The same turns and mirrors carry the whole set onto itself and the rows of a family onto each other. Which other rows belong to the same family as each row named below? List them in the order they appear above.
These 28 rows form 7 families of 4 rows each.
rete:  0.496 -1.741 -0.354  2.361  0.646 -1.930 -0.010 -5.293
vipib: -1.142  0.461 -0.331 -0.376  0.408 -5.143 -1.123  1.456
vuze:  0.423 -0.306  2.169  2.473  2.325  1.659 -0.866 -0.227
Nol: -0.031 -0.872  2.714  3.470  2.189  0.446 -0.263 -0.924
peror: -2.348  0.881 -0.125 -1.355 -0.111 -4.239 -0.229  1.086
motur:  0.613 -1.650 -2.311  1.218  0.271 -1.661 -1.443 -4.787
zarer:  1.761  0.721 -2.371 -1.688 -0.285  0.035  3.263 -0.432
nonep: -2.313  0.631 -0.505 -0.523 -1.275 -2.979 -2.045  1.688
Tib: -1.506 -0.064  0.207 -1.350 -1.082 -4.403 -1.468  1.110
Kerek:  0.646  0.876 -1.953 -1.534 -0.377 -0.538  3.785  0.115
Dima:  0.456  0.659 -1.167 -2.300 -0.248  0.927  3.428 -1.146
Kirit:  0.649 -1.593 -0.039  2.540  0.786 -2.457 -1.291 -4.808
Feba: -0.012 -1.258  3.133  2.259  1.557  1.200 -0.867  0.044
Fezi:  1.167  0.405  3.282  2.435  0.976  0.960 -0.930  0.157
Pofu:  0.787  1.133 -2.859 -2.251 -1.166 -0.668  2.512 -0.245
temad:  0.412 -0.409  1.926  3.317  1.401  1.668 -1.420 -0.617
sofu:  1.242 -2.631 -1.119  1.506 -0.298 -2.288 -0.543 -4.751
bar: -2.115  1.207  0.417 -1.491 -0.045 -3.957 -1.431  0.993
nad: -1.539  1.597 -0.158 -1.518 -0.665 -3.286 -0.728  1.991
Sagoz:  1.141 -1.205 -0.731  2.359 -0.509 -1.666 -1.401 -5.004
fesis:  1.030 -0.286 -1.903 -1.990 -0.714  0.828  2.990  0.203
gavek:  0.682 -0.699  2.340  2.999  2.132  1.522 -0.151 -1.541
rasas:  0.029 -1.426  2.255  3.340  2.042  0.958  0.794  0.020
Gil:  0.837  1.334 -2.108 -1.690 -1.512  0.408  2.428  0.515
Getor:  1.434 -1.128 -0.616  1.512 -0.041 -2.707 -1.174 -5.181
gub: -0.346 -2.150 -0.189  1.783 -0.208 -2.987 -0.035 -5.079
fogav:  1.367  0.527 -2.264 -1.160 -2.413  0.353  2.636 -0.337
negit: -1.759  1.282 -1.107 -1.275 -1.287 -3.702 -1.391  1.328

The rest of the family of zarer: vuze, bar, Getor
The rest of the family of gavek: Kirit, Pofu, nad
The rest of the family of fogav: nonep, rasas, gub
The rest of the family of Gil: rete, Nol, negit
The rest of the family of temad: peror, Kerek, Sagoz

The same turns and mirrors carry the whole set onto itself and the rows of a family onto each other. Which other rows belong to the same family as each row named below? List them in the order they appear above.
These 32 rows form 4 families of 8 rows each.
meko: -0.189  5.129  1.182  0.860 -0.086 -0.415 -1.647  0.599  5.327 -0.505 -2.848 -1.595  0.357  1.179 -0.223  0.230 -1.452 -1.351
keseg: -0.090  4.823  1.620 -0.034  0.291 -1.447 -2.125 -0.123  4.550 -0.243 -3.855 -0.954  1.088  0.389 -1.656  0.691 -1.167 -0.844
bet:  0.462 -0.887 -2.725  1.784  6.206  2.401 -2.010  0.001 -1.821  0.032 -1.442 -2.046  0.680  1.411  1.112 -2.123  0.090  0.969
bilup: -1.605  0.205 -1.203  1.773  2.861 -0.487 -4.139 -1.231  1.075 -0.196 -2.881 -2.282  3.373 -1.084 -3.546 -3.527 -2.570 -0.819
mosud:  1.170 -0.815 -2.031  0.752 -0.717 -0.975 -1.585  0.029 -1.635  2.645 -3.009 -1.725  2.895  3.350 -1.118  3.855 -2.833 -2.063
Puz: -0.632  1.145  1.216  2.097  4.998  0.417  0.961  1.129  1.531 -1.200 -1.255  1.458 -1.800  2.586  0.680  2.112  0.244  1.774
Lof:  1.629 -1.028  1.195  1.935 -0.590 -0.236 -2.181 -0.036  1.463  3.449  1.683 -1.843 -1.270  1.120  0.588  0.400 -5.234  0.482
fad: -1.361 -3.294 -3.557 -0.269  1.442 -1.700  1.388 -1.363  2.051 -1.985 -1.574 -0.336  1.174  1.760 -2.907  2.274  1.910 -1.207
fimev:  0.857 -0.963 -3.334  1.915  6.101  2.282 -2.191  0.576 -1.965  0.858 -1.364 -1.502  0.438  1.363 -0.100 -2.367 -0.065  0.606
lide: -2.376  1.221 -1.147  1.657  1.927 -1.580 -3.852 -0.639  0.515  1.523 -1.852 -1.961  3.360 -1.339 -3.498 -3.031 -2.442 -0.842
Kefa: -0.935  4.891  0.842  1.053 -0.561 -1.468 -2.263 -0.041  4.284 -0.922 -3.957 -1.252  0.919  0.656 -0.570  0.852 -1.283 -1.038
Lavet:  0.379 -0.394  1.549  1.711 -0.728 -0.984 -0.652  0.425  1.526  3.154  2.212 -1.213 -1.128  1.171  0.530  0.210 -5.344 -0.296
pov: -0.484  2.133  2.041  1.716  3.915  0.257  0.279  1.401  0.943  0.297 -1.763  0.681 -2.003  2.627  1.464  2.152  1.333  1.346
vin: -2.644  0.539 -1.777  0.642  2.228 -0.555 -3.546 -1.020  0.864  0.487 -2.502 -2.254  3.194 -1.135 -3.506 -3.693 -2.406 -0.058
vazod:  1.875  0.171 -2.835  0.140 -1.515 -1.216 -2.551 -0.282 -1.171  2.924 -2.450 -1.830  2.610  3.622 -1.425  2.476 -2.191 -2.601
Fadif:  0.292  1.879  1.499  2.491  4.576 -0.205  0.276  1.619  1.446 -0.186 -1.200  1.321 -1.528  2.334  1.577  2.790  0.429  0.966
Tud:  1.573 -2.167 -2.435  0.631  0.821  1.434  0.608 -1.874  4.853 -1.987  1.044 -2.088 -2.711  0.605  0.629 -0.773 -0.694  0.782
Tere: -1.854  0.919 -1.784  1.184  2.053 -0.516 -3.834 -0.842  1.280  0.464 -2.880 -2.131  2.655 -0.981 -3.595 -3.974 -2.941 -0.828
Pir:  1.384 -1.147 -2.701  1.716  5.884  2.954 -2.098  0.154 -1.319  0.917 -1.410 -1.068  0.274  1.539 -0.115 -2.495  0.499  1.025
kolol:  1.502 -0.631 -3.838  1.529  5.286  2.433 -2.513 -0.834 -2.084  0.321 -2.518 -1.189  0.728  1.282 -0.343 -1.825  0.777  0.992
Lezo: -0.811  5.044  0.978  0.640  0.107 -1.829 -1.456  0.191  4.744 -0.735 -3.672 -0.761  0.107  0.381 -1.110  0.712 -1.447 -0.755
Guvi:  1.696 -1.021 -3.199  0.679 -0.519 -1.329 -1.101 -0.014 -1.691  2.025 -3.337 -0.945  2.590  3.262 -0.990  3.126 -3.011 -2.367
Vodez: -1.764 -3.625 -3.902 -0.070  0.890 -1.650  0.479 -1.134  1.776 -2.882 -1.518 -0.208  0.828  3.021 -2.203  1.636  1.235 -1.198
Kuf:  1.810 -1.233  0.490  2.099 -1.007 -0.889 -1.739  0.448  1.210  4.124  1.054 -1.603 -1.286  0.434 -0.096  0.335 -5.232 -0.028
kesep: -1.324 -3.557 -3.538 -0.252  0.771 -1.429  0.545 -1.643  1.418 -2.369 -1.664 -0.621  1.793  2.425 -2.582  1.777  1.847 -1.414
bimab:  0.218  2.003  0.757  2.410  4.441 -0.043  0.502  1.648  1.168 -0.083 -1.664  0.990 -2.189  2.645  1.392  2.317  1.254  1.145
dor:  0.859 -2.121 -2.142 -0.477  0.137  0.129 -0.505 -0.833  5.460 -1.049  2.122 -2.259 -2.757  0.165  0.048 -1.086 -0.741  0.683
mokal: -1.377 -3.811 -4.006  0.328  1.880 -1.952 -0.149 -1.714  0.933 -1.970 -1.442 -0.349  1.514  1.768 -3.598  2.266  1.024 -0.521
dules:  1.094 -2.534 -1.638 -0.147  0.631  0.317 -0.370 -1.935  4.950 -1.817  2.176 -1.670 -2.189  0.025  0.112 -1.329 -0.504  0.796
dol:  1.016 -0.698  0.506  1.684 -0.471 -0.937 -2.311  0.165  0.836  3.283  1.738 -1.664 -1.029  1.208  0.497  0.119 -6.091  0.179
vuku:  1.005 -0.812 -3.060  0.779 -0.577 -0.548 -1.640  0.245 -1.873  2.623 -3.085 -2.089  2.260  4.110 -1.328  3.366 -2.071 -1.948
Favus:  1.591 -2.011 -1.672  0.395  0.114  0.217 -0.245 -2.099  5.206 -1.757  1.800 -1.493 -2.610  0.010  0.254 -1.698 -0.829  0.019

The rest of the family of Lezo: mosud, Lof, fimev, Tere, kesep, bimab, dules
The rest of the family of dor: keseg, bet, bilup, pov, Guvi, Vodez, Kuf
The rest of the family of Lavet: meko, Puz, lide, vazod, Tud, kolol, mokal

